The same turns and mirrors carry the whole set onto itself and the rows of a family onto each other. Which other rows belong to the same family as each row named below? List them in the order they appear above.
These 16 rows form 4 families of 4 rows each.
X: [-23 -15  17   8 -10   3   4  16 -31 -12]
U: [-23 -14  21   7 -17   0  -1  16 -31 -11]
Q: [-13  -2 -13  -6  -1 -10 -27   1  14  18]
T: [  5 -24  -6   8 -19  13 -27 -10   5 -10]
H: [-15   2  11   4 -23 -17  26  10   1  -1]
Z: [-17 -15  23   6  -9   6   4  15 -32  -1]
C: [-17   4   8  10 -16 -15  26  15   3  -4]
G: [-13  -1 -14 -13  -6  -7 -29  -2  16   7]
L: [-17   0  12   8 -23 -10  25  18   7   6]
E: [-13   0 -12  -3  -3 -16 -24 -13   7  17]
P: [-11  -3 -10 -11  -8 -13 -26  -4  13  21]
D: [ 13 -22  -3   0 -18  13 -28  -5   2  -3]
V: [-10  -1  11   2 -18 -20  25  20  -5  -2]
S: [ 12 -13  -7  -5 -11  11 -29  -8   3 -10]
W: [-21 -18  18   2 -16  -3   5  25 -27 -10]
A: [ 13 -25  -7  -1 -11  15 -23  -5   4  -7]

Which other rows belong to the same family as T? Z, L, E
Which other rows belong to the same family as D? X, C, P
Which other rows belong to the same family as S? G, V, W

The same turns and mirrors carry the whole set onto itself and the rows of a family onto each other. Which other rows belong to the same family as each row named below? List them in the order they appear above.
These 30 rows form 5 families of 6 rows each.
fom: [ 18  -5  -4 -20   7 -29  38 -15  13 -25   2  -4 -14   2 -12 -38 -20  -7
  -6  -5 -27 -12  13  27 -14   5  18 -15 -25  18 -19  14 -13 -28  34  -5
   7  -8  11   5   0  -1 -16  -6   3 -22  16  -7 -14   2  -6   0]
baf: [ 10 -11 -15  15  18  -6  26  25   7 -20  20   8  31  -6 -16  30  -7  19
 -13   6  12 -11  16   3 -27   1  -1 -19   3   8   1  -9  23  17 -16  -9
 -21 -15   8 -13   9  25  -5  17 -13  41  -4  15 -12  19  22  -8]
kamuv: [ 20 -10  -8 -32   4 -38  35 -17   9 -11   2 -12 -13  -5 -11 -23 -13 -18
   2  -2 -19  -3  19  18 -18  -4  35 -21 -13  15  -8   3 -21 -29  40   6
   7  -8  27  -6   6  -8 -20  -3  -8 -21  21   7  -8  10  12  -8]
ditan: [ -4   8 -15  28   0  -2  23  10  11 -31  19   2  19   3 -16  32 -21  14
 -16   7   9  -8   1  -1 -25   0  -9   7   0   7   4   3  28  11   4 -21
 -10  -1  -4  -5  -2  20   7  20  -5  34  -9  -8 -23  25  22  -8]
som: [ -5  -2 -19  14   6  -7  22  11   6 -22  16   4  23  -5 -13  44 -25   9
 -13  12  10   2   3  -4 -30  -1  -6  -2  10  -2   9  -3  28   4  -5 -20
 -13  -2   4  -8   4  26   5  17 -11  31  -7   5 -10  27  30 -20]
sizat: [  0  -7  -5  18  -7  -9  19  12   6 -12  14 -10  20  -1 -16  27  -9   5
   5   6  18 -15  18   1 -20 -14   2  -5   2  12  13 -13  25  23   4 -11
 -11   2  10 -22  10   9 -23  28 -13  34   1   2 -14  34  37  -6]
Gugub: [ 18 -19  -1 -33  13 -24  41 -16  12 -24   2   3 -13   4  -9 -34 -27  -9
  -2  -5 -32  -7  17  29 -23  -5  14 -19 -34  13 -21   3 -12 -25  29   5
  13  -3   3   6   2  -2  -2  -2   9 -14   9  -6 -14  -7   1  -1]
donul: [-17   2  -9  16  10 -15  21  22  -2  -7  30   6  13  -7  -5  37  -5  10
 -13   1  18 -16  15   2 -26  -7  -1 -12  -3   9   3 -13  16  12  -6 -12
 -24  -1   8 -15  -5   5 -17  26  -8  37 -12   7  -6  34  31  -9]
fimu: [ 16 -19  -9 -34  19 -25  40 -17   2 -18  -5 -14 -11  -3   0 -22 -28 -13
   6   3 -35   7  10  39 -14  -2   9 -23 -16   5  -9  14 -16 -38  14  -3
  -6 -15  15   3   9  -1   2 -16   3 -15  21   6 -10   0  22   1]
vepaz: [ 19 -20  -3 -41   8 -29  39 -19  10 -12   3  -7 -14   0 -11 -24 -20 -15
   3  -2 -26   0  24  22 -26 -13  27 -22 -28  12 -12  -7 -20 -25  37  15
  11  -2  17  -3   6 -10  -5   5   1 -12  11   4 -13  -1  15  -4]
subuf: [ 16 -12  -7 -24  13 -22  39 -17   7 -24  -3 -17 -15   1  -1 -30 -21 -12
   5  -1 -35   2  12  40 -11  -3   9 -17 -21  14 -11  16 -18 -31  23  -1
  -4 -12  10   4   5  -9   1 -12   3 -13  19  -2 -21  -3  18  11]
taze: [  5  -4  -7 -42   4 -36  42 -18   4 -20   2 -24 -20  -3  -5 -16 -20 -16
   6 -18 -28  -6   5  21 -30  -5  19 -17 -22   8 -11  -2 -18 -33  31   9
  -4  -5  12  -3  -4 -17  -4 -13   2 -15   6   2  -6   8  12  -2]
Zopo: [ -4   1  -7  29  11  -5  29   7  16 -20  22  10  29   2  -5  18 -12  12
  -6   6   5 -29  13  10 -22 -10 -10  -1 -11  20   3  -7  36  21  -1 -16
 -18   4  -3  -2   5  14  -7  28  -9  40  -1  -6 -23  19  26 -10]
Pire: [-18  -3  -8  17  15 -13  24  24  -2 -11  28  15  17  -6  -5  32 -12  14
 -15   2  14 -15  10   7 -25  -2 -10 -14  -5   6  -2  -8  24  10 -17 -20
 -24  -2   2 -11  -5  16 -13  20  -3  33 -12   5  -3  29  25 -11]
Tese: [ 17 -29  -5 -48  20 -29  42 -16   6 -14   1   3  -8  -3  -8 -22 -30 -12
   0   1 -30   1  17  26 -28  -7  16 -29 -23   3 -16  -1 -10 -31  21   6
   7  -5  13   2   8   6   0  -4   5 -19  12   8  -1  -4  10 -14]
Fudu: [ 17 -19  -9 -39  17 -36  39 -14   7 -15  -1   2  -6  -6  -8 -24 -27 -10
  -4   3 -26  -2  10  24 -19   7  18 -30 -11   6 -16  10  -8 -36  21  -7
   2 -10  20   3   9  12 -14 -13  -1 -28  21  10   4   4   3 -18]
vob: [ -2 -21 -14 -37  14 -26  42 -17   8  -9   4  -7 -18 -12 -10 -22 -24  -3
  -8   7 -17   7  18  27 -24   3  19 -27 -21 -14  -8  14 -12 -34  25  -5
  -1 -13   9  -5  -6   7   6 -22   6 -16  20   8   0  -5   4  -9]
kur: [  5  -6  -6 -37   8 -33  44 -13   6 -28  -1 -16 -19   0  -6 -21 -27  -9
   1 -18 -33 -10  -3  26 -29  -2  10 -14 -25   9 -17   4 -11 -34  23   1
  -4  -7   3   4  -5 -10   0 -17   8 -16   5  -4  -5   4   1  -1]
Kob: [ -3   7 -17  22  -6  -6  21   8  10 -20  20  -7  18  -2 -15  42 -14   6
 -11   8  14  -3   8  -7 -27  -7   5   4   6   7  13  -7  20  11  10 -10
  -9   0   8 -13   2  11   3  27 -15  36  -6   1 -21  30  35 -10]
Rilu: [ -2  -3  -8  18   9 -11  26   4  12  -6  23   2  29  -4  -5  30  -7   4
   0   9  10 -22  21   4 -25 -16   2  -7  -3  17  10 -16  28  18   2  -6
 -18   5   9 -10  11   9 -10  32 -15  40   1   7 -18  26  39 -16]
Susud: [  5 -11  -7 -48  11 -36  44 -14   2 -20   0 -18 -14  -6  -3 -12 -26 -15
   4 -15 -31  -3   0  22 -32  -3  13 -22 -18   2 -12   0 -13 -39  20   1
  -6  -7  11   0   0  -5  -2 -19   4 -17   8   8   3   7  11 -11]
baz: [-17   5  -5  25   8 -11  22  22   1 -14  29  10  12  -2  -6  27  -6  15
 -16  -1  15 -21  12   8 -24  -4  -8  -6 -11  14  -3  -8  19  14  -6 -16
 -23   0  -1 -10  -9   7 -15  26  -2  37 -14  -2 -12  29  22  -3]
litip: [ -3 -19  -6   8   6  -8  23  16   3 -15  12   4  27  -3 -14  28 -22  11
   3  13  13 -13  10   6 -21  -5 -11 -14   7   3   7  -8  38  16 -16 -27
 -16  -1   6 -16  13  27 -19  16  -7  27   1   7   1  29  31 -17]
felop: [ 10  -4 -13  20   9  -6  25  22   8 -17  22  -1  26  -3 -15  30  -2  14
 -11   3  15 -10  19  -2 -27  -3   7 -14   1  15   3 -11  16  22  -4  -1
 -18 -14  11 -17   7  14  -8  24 -15  47  -6  13 -18  21  27   0]
Tif: [ -1 -15 -15 -33   4 -27  39 -19   9  -5   7 -17 -20 -12 -12 -21 -14  -9
  -4   5 -12   9  26  22 -23  -5  30 -24 -22  -8  -4   8 -21 -30  42   6
   2 -10  13 -11  -6  -8   2 -13  -1 -11  20   6  -7   0  11  -3]
rogi: [ -2  -5  -3  27  -1  -1  21  15   8 -27  13   0  22   5 -18  12 -17  15
  -2   5  11 -24  10  11 -16  -5 -13  -2  -7  15   2  -1  36  24  -5 -26
 -11   0  -5 -12   5  18 -19  21  -5  32  -3 -10 -16  26  19  -2]
Vifan: [ 17 -14  -9 -32  12 -26  37 -19   3 -14  -4 -22 -15  -5  -1 -20 -18 -17
   8   1 -30   8  17  34 -15  -7  18 -20 -16  12  -5  10 -21 -34  24   4
  -3 -12  20  -3   8 -12  -1 -10  -1 -11  20   6 -17   3  28   5]
mupu: [ -2 -12 -11 -23   6 -22  42 -18  13 -16   5 -10 -23  -6 -11 -32 -18  -2
  -9   1 -17   1  21  28 -19   2  20 -17 -31  -2 -11  18 -15 -28  39  -3
   4 -10   3  -4 -11  -2   5 -15   7 -13  17  -5 -12  -6  -3   4]
meki: [ 12  -5 -12  25  13  -2  27  25   9 -26  20   6  27   0 -17  22  -7  22
 -14   1  10 -18  15   3 -23   2  -2 -12  -4  15  -4  -5  22  22 -10 -10
 -18 -14   1 -11   5  19  -6  19  -9  44  -7   6 -21  18  17   2]
Koso: [ -6 -11 -10  14  19 -10  30   7  11 -12  21  13  33  -6  -4  28 -17   9
  -4  11   4 -22  13  10 -26  -8 -11 -12   0  10   5  -9  40  13 -13 -18
 -22   3   1  -3  12  25  -7  23 -10  36   2   8  -9  22  31 -22]

Which other rows belong to the same family as fimu? baf, subuf, felop, Vifan, meki
Which other rows belong to the same family as kur? donul, taze, Pire, Susud, baz
Which other rows belong to the same family as kamuv? fom, sizat, Fudu, litip, rogi
Which other rows belong to the same family as Tese? Gugub, vepaz, Zopo, Rilu, Koso

The same turns and mirrors carry the whole set onto itself and the rows of a family onto each other. Which other rows belong to the same family as each row named below? List them in the order they appear above.
These 40 rows form 5 families of 8 rows each.
lika: [-9  2 -6 28  7 -2 -8  6  4 29  1 -3]
lop: [-13   3 -16  -2  34   0  22  -7 -30   5   4  -2]
kugig: [ -5  12 -22  -2  34   2  11  -6 -35   1  -2 -14]
mitig: [-10  39  -8 -10 -17  19  10 -12  10   7 -14   1]
sape: [ -4  32   1 -23   4  16   1  -8 -10 -20  -8   7]
Tava: [-12  -7  -8  19  22   9  -4  19 -26  -2   1 -10]
div: [ -6  33   0 -17   8   3  -8  -2 -20 -23 -19   3]
lave: [ -5  -3   1  25  24  12  -5  11 -30   6   6 -13]
Pozi: [ -1  20  -5 -24  -1  12  -6   0  -9 -23 -18   3]
Meroz: [ -2  17  17  12 -24  12  12  -1  14  -3  -6  -8]
pemo: [ -5  16 -22  -7  27   7  12  -3 -35  -1   7 -17]
kibun: [  7   3  26   9  -8   1   2   6  -5 -18 -12 -13]
Vadu: [-15  -4 -14  30  10  -3  -6  16   0  23  -1  -3]
zadi: [-15  -6   6  19  26  12   4   7 -26  10  10   2]
vud: [  1   9   0   8 -26  19  10   6  10  -3 -19 -10]
gunu: [ -4  21   7  24 -26   9  10   4   6   5 -15 -13]
Kadu: [-15  12 -23   4  23 -12  16 -10  -2  27   0   2]
fuz: [-15  44 -15  -9 -12  13   4  -7  -3   9 -21   1]
Lila: [ -6   5 -11  25   2  -3 -10  10   7  25  13  -8]
gik: [ -7  26 -16 -17 -19  21   4  -1   7   3 -28   4]
begog: [ -9  18 -27   3  19 -16   7 -10  -1  25  -6  -5]
tik: [-13  34 -13 -15 -16  16   7  -7   5  10 -19  -6]
nebe: [ -4  -5   0  19  16  14  -7  16 -28   3  17 -11]
kanaz: [-15  32 -11 -20  -9  19   4 -12  -4  11 -23   0]
giz: [ -7  28   0 -28   2  10  -8  -4 -17 -21 -14   1]
vesub: [ -5  14 -31  -9  20 -13   9 -13  -7  22  -7  -9]
Zat: [ -5  23 -33  -2  13 -12   9  -8  -2  22   3  -9]
Bosam: [  2  13  18  13  -6   1   0   9 -17 -24  -9 -15]
tig: [ -8 -13   3  21  13  16  -8  14 -23  13   7 -12]
Buka: [-13   9 -32  -4  29  -1  10   2 -29   0  -7 -11]
pumek: [ -3  24   9 -21   9   7 -12  -2 -20 -20 -17   2]
Mur: [ -6   3 -17  -7  28   8  10  -2 -39   2  -1 -18]
gipem: [  3  15  22   0  -3  11   0   2  -6 -29  -1  -4]
Zotum: [-13  -1  -6  26  13  -4   2   5   2  28   7   5]
bib: [  3   7  20   1  -5   1  -5   8  -8 -27  -6 -15]
Vel: [ 10   5  11   0  -9   8   2   9  -4 -25 -15  -8]
kopi: [-14  16 -36   8  20 -12   7   0   1  23  -8  -3]
Doru: [ -5  15   7  15 -28  12   9   4  10   2 -10 -18]
dulof: [ -7  18   5  11 -24  12  17  -1  11  13 -21 -14]
liv: [-9  3 -9 15  6 -6 -8  4  8 34  2 -1]

Which other rows belong to the same family as fuz? div, pemo, gunu, Lila, nebe, Zat, Bosam
Which other rows belong to the same family as giz? lika, kugig, lave, begog, tik, bib, Doru
Which other rows belong to the same family as gipem? mitig, sape, Tava, Meroz, Vadu, Buka, kopi
Which other rows belong to the same family as dulof? kibun, kanaz, vesub, tig, pumek, Mur, liv

